How far apart are the two rows of each pair, measured in a hidden way? 0 means very close, and 20 very far. Two or three weighted sums of its numbers give each row a place; it is the straight-line distance between the places.
[  5 -42 -14 -51 -51  42 -32 -51 -51  14 -23]
[-14  32 -42 -42 -42  -5  42 -14 -23 -14 -42] ~ 10
[-32  23   5  14  23 -42 -32  14 -42  -5  23]
[-14  51  14  23  32 -51 -32  42 -51  14  42] ~ 2
[-42  32 -23 -23 -51  -5  51  23  14 -42  -5]
[ 51 -51  23  32  23  51   5  51  23  32  -5] ~ 5
[ 51 -51 -14  14 -14  51   5  51  51  51  -5]
[-14  51  32  23  32  -5 -32 -42 -14 -23 -42] ~ 3
[-32  -5 -14 -23 -23 -23  42   5   5  -5  32]
[-14  32  -5 -42 -42  -5  32 -32 -23   5 -42] ~ 3
[ 32 -51   5   5 -51  42  -5  51  51  51  51]
[ 51 -51 -32  14  14  42  -5  32  51  51 -32] ~ 8
[ 23 -32 -51   5  -5   5   5  42  42  32  51]
[-14  42  51  14  42 -14  -5  -5 -23 -32 -51] ~ 11
[-42  51  -5 -32 -23  14  32  32 -23 -51 -23]
[-14  14 -23 -23  -5 -14   5 -14 -23  -5  23] ~ 9
[ -5  32 -14 -42 -23 -14  14 -32 -42  32  32]
[ 23 -51  -5 -14  42  51 -14  14 -14  51 -42] ~ 7
[ 32 -42 -42 -14 -23  32  14  42  42  42  32]
[ 42   5  42  51 -14 -23 -14 -23  23 -14   5] ~ 9
[-51  42  42  42  42 -51 -23 -23 -14 -51 -32]
[-32  14  42  51  51 -42 -51 -23 -14 -23  -5] ~ 3
[ -5  42  32  23  51 -23 -32 -42  14 -32  -5]
[ 14 -32 -42 -42 -23  42  -5  -5  32  42  51] ~ 13
[ -5  23  14   5  32  -5  -5 -32  32 -32 -23]
[ 23  32 -32 -42   5  42 -32 -42  42  32 -51] ~ 10
[ 14 -14 -23  14 -23 -14 -14  14   5  32  51]
[ 51   5  42  51 -14 -14 -14 -23  23 -14   5] ~ 10
[-32  23 -14 -32 -51  -5  51  14  14 -42  23]
[-42 -23  23  23  -5 -23  32  42 -32  -5  42] ~ 9
[ 51  23  32  51 -14  -5  -5 -23  23  14  32]
[ -5 -23 -32 -14 -42 -32  51 -14  42  -5 -23] ~ 5
[ 32 -51  23  14  32  51 -23  32 -23  32 -32]
[  5 -14  14  23  23 -14 -51  14 -23  14  23] ~ 7
[ 23  23 -51 -51 -14  42  -5 -14  51  51 -51]
[-14  -5  23  23  32 -32 -42  14 -32  -5  -5] ~ 6
[-51  32  -5  14  23 -32  -5  32 -51 -32  42]
[ -5  14  51  -5   5 -23  23 -32 -14  14 -51] ~ 7
[ 14 -23 -14 -14 -14 -14 -32 -23  -5  23  32]
[ 14  23 -14 -32  14  -5  14 -32  42 -23 -42] ~ 10
[ 32 -42  42  32  32  42 -23  42 -23  14 -32]
[ 23  14  23  32  -5 -14  14  14  -5  14   5] ~ 8
[-42  51   5   5  32 -23 -23   5 -42 -14   5]
[ 51 -51  14  32 -32  42  14  51  51  32 -14] ~ 5
[-23  42 -32 -32  14 -32  32  14 -23  14  32]
[-42  42  42  32  42 -32 -32 -23 -32 -23 -42] ~ 7
[ 51 -51  42  32  32  51 -14  51 -14  14 -14]
[  5  42 -14 -23 -14 -32  32 -14 -32  23  32] ~ 12
[-23  23 -14 -32 -42  14  42  14 -14 -51  23]
[ -5  14 -32 -32 -51  -5  32  -5  23 -42 -14] ~ 6
[ 32 -51  23  42  23  23 -42  32  -5  23  23]
[-23  42  42  32  51 -32 -42 -42  14 -51  32] ~ 5
[ 23 -32 -51  -5  -5   5 -14  51  32  23  51]
[ 42  42 -32 -42  23  51 -51 -32  51  32 -51] ~ 3
[ 23   5  51  51   5 -32 -32 -32  14 -32 -23]
[ -5  14 -42 -42 -51  32 -32 -32 -51 -14 -32] ~ 13
[ 51 -51   5  32 -42  23  23  32  42  23  23]
[-51  -5   5  14  23 -51   5  14 -23 -32  14] ~ 3
[-23  42 -23   5   5   5 -51 -32 -51   5  14]
[-23 -23 -23  -5 -42 -23  51  14  23   5  23] ~ 4
[ 42 -23  32  23  23  23  14  -5  32   5 -32]
[  5  -5   5  23  51 -51 -14 -51 -23 -32  42] ~ 5
[-42  32  23  14  51 -42 -51  23 -42 -14 -23]
[ -5 -32   5 -14  14  23 -51  -5 -32  23 -14] ~ 6
[ 42 -42 -42  14 -32   5  23  32  51  32  23]
[-42   5  51  51  42 -42 -42 -51  32 -51  23] ~ 6
[  5  32 -51 -32 -42  32 -42 -42 -51 -23   5]
[-42 -32  14  32 -42  -5  51  42 -14 -23 -23] ~ 17
[ 42   5  42  42 -14 -14  -5 -14  14   5  -5]
[ 14 -42 -14 -51 -14  51 -51 -14   5  32 -32] ~ 19
[ 51  -5  51  51 -14  14  -5  -5  23   5  14]
[-32 -42   5   5 -23 -23  42  32 -14   5  51] ~ 6
[ 42 -42  51  51  23  42  -5  32 -14  14 -23]
[ 42 -23 -32  14 -42   5  -5  32  42  42  51] ~ 15
[  5  23  42  32  23 -42  14 -14 -14 -32 -42]
[-14   5  -5 -23   5   5 -51 -32 -51  42  42] ~ 19
[ 42 -23 -42 -32  14  51 -23   5  42  51 -32]
[ 51 -51  32  42 -42  51  32  51  42  23  14] ~ 12
[ 42 -32  14  23   5  23  23  14  42  23 -32]
[ -5  23 -42 -32 -23 -32  32   5  -5   5   5] ~ 9
[  5  51  42  -5  14  14 -14 -42 -14   5 -51]
[-51   5  -5 -14 -23  14  51  42 -32 -32  51] ~ 7
[-42  42   5  14  32 -14 -51 -23 -42  -5 -23]
[-23  14 -23 -23 -32  -5  42  -5  23 -23  32] ~ 6
[ -5   5 -32 -42 -23  32 -51 -51 -51  23  -5]
[ 23 -14   5   5 -14  23  23  23   5  32  42] ~ 11
[ 32  -5 -32 -42 -14  14   5 -42 -23 -23  -5]
[-14  51  -5  14  23 -51 -23   5 -51  23   5] ~ 15
[-42  32   5   5  14 -23 -14  14 -32 -23  32]
[ 42  14 -42 -32  14  42 -32 -14  42  42 -51] ~ 5
[ 23 -23 -23 -14 -23  23  23  42  14  32  42]
[  5   5 -14 -14   5  -5 -51 -42 -51  23  23] ~ 6
[ 42 -14  51  42   5  -5  -5   5  14 -14 -14]
[-23  32 -42 -32 -14 -23  42  23   5  -5   5] ~ 8
[ -5  42  51  42  42   5 -23 -32  -5 -32 -42]
[-23  -5 -23 -14 -51 -23  51  -5  42 -14 -14] ~ 11
[ 42  -5 -32 -14  14  32   5  -5  51  51 -42]
[ -5  23  42  42  51 -23 -51 -32  -5 -42  32] ~ 9
[-51  23  -5  -5 -23  -5  32  32 -32 -23  51]
[-32 -23  -5  -5 -32 -23  42  23  14   5  32] ~ 7
[ 51 -51 -42  14   5  42 -14  42  51  51 -23]
[-32  32  32  42  42 -51 -14 -32 -23 -42 -23] ~ 7
[  5  23  -5 -14  14   5   5 -32  32 -14 -32]
[-32  51 -23 -14  -5  14 -42 -32 -51   5 -23] ~ 7
[ 23 -32   5  23   5  14 -42  32   5  32  14]
[  5  32 -32 -32 -14 -23   5 -23 -42  14  32] ~ 2
[ 14 -42 -42 -14  -5  32 -32  23  14  42  32]
[-23  14  42  42  51 -14 -51 -23 -14 -23  -5] ~ 11
[ 51 -51  42  51 -32  42  32  51  32  23  14]
[ 42  -5  42  42  -5 -14  14 -14  14  -5  -5] ~ 2
[ 23 -32 -42 -51 -51  23  23 -51 -32 -23 -14]
[  5 -42  -5 -51 -32  51 -51 -42 -32  32   5] ~ 10
[-42  42 -14  -5  14 -42  23  23 -32   5  23]
[-51  42  51  51  42 -32 -32 -51  42 -51  23] ~ 5
[ 23  23 -51 -51 -32  51   5 -42  51  51 -51]
[ 23   5 -51 -42 -23  32  -5 -14  51  51 -32] ~ 1
[-32   5 -23 -14 -42 -23  51  23  32 -14  -5]
[ 23 -14  42  42  42   5  -5 -23  14 -23 -23] ~ 10
[  5  23   5 -51 -23  42 -32 -51 -32  32 -42]
[-14 -14   5 -32  14  23 -51 -42 -42  32 -14] ~ 1
[-14  -5 -23 -23 -42 -32  42  -5  32 -14   5]
[ 32 -42  32  42  51  23 -51  23 -14   5   5] ~ 8
[ 14 -23 -42 -51 -23  51 -32 -32  23  42 -23]
[  5 -14  42  51  23 -32 -51  -5 -14  -5   5] ~ 13
[ 32 -42 -51 -14  14  42   5  32  51  51 -14]
[ -5 -14  51  51  51 -23 -42 -23   5 -51  14] ~ 8
[-32  42   5   5  51 -42  14 -32 -42 -14  51]
[-32  42  42  -5  51 -42   5  32 -42 -42 -51] ~ 5
[-14  51 -14 -42 -23  14 -32 -51 -42  -5 -42]
[-14  32 -32 -32 -32 -23  42  -5  -5   5 -14] ~ 7
[-51  23  51  51  32 -51 -51 -42  14 -51 -23]
[-51  51  51  42  51 -32 -42 -42  23 -51  -5] ~ 5
[  5 -23  -5 -23  14  42 -14  -5 -32  42  23]
[ 42 -42 -51   5  -5  23  14  42  51  51  -5] ~ 9
[ 42 -14  14  32   5  -5 -23  32   5  23  14]
[-42  32  23  14  23 -32   5   5   5 -42  -5] ~ 5
[ -5  42  23  32  51 -23 -23 -42  23 -42  -5]
[-42  32 -14  -5  32 -51  32  42 -42 -42 -32] ~ 1
[ -5  42  42  42  51 -14 -32 -42   5 -42  -5]
[-23  42 -32 -23  -5   5 -42 -23 -51 -14  32] ~ 13
[-14  -5 -23   5   5 -42  23  -5   5  -5  32]
[-32 -23 -14  -5 -32 -14  51  23  23  -5  42] ~ 3
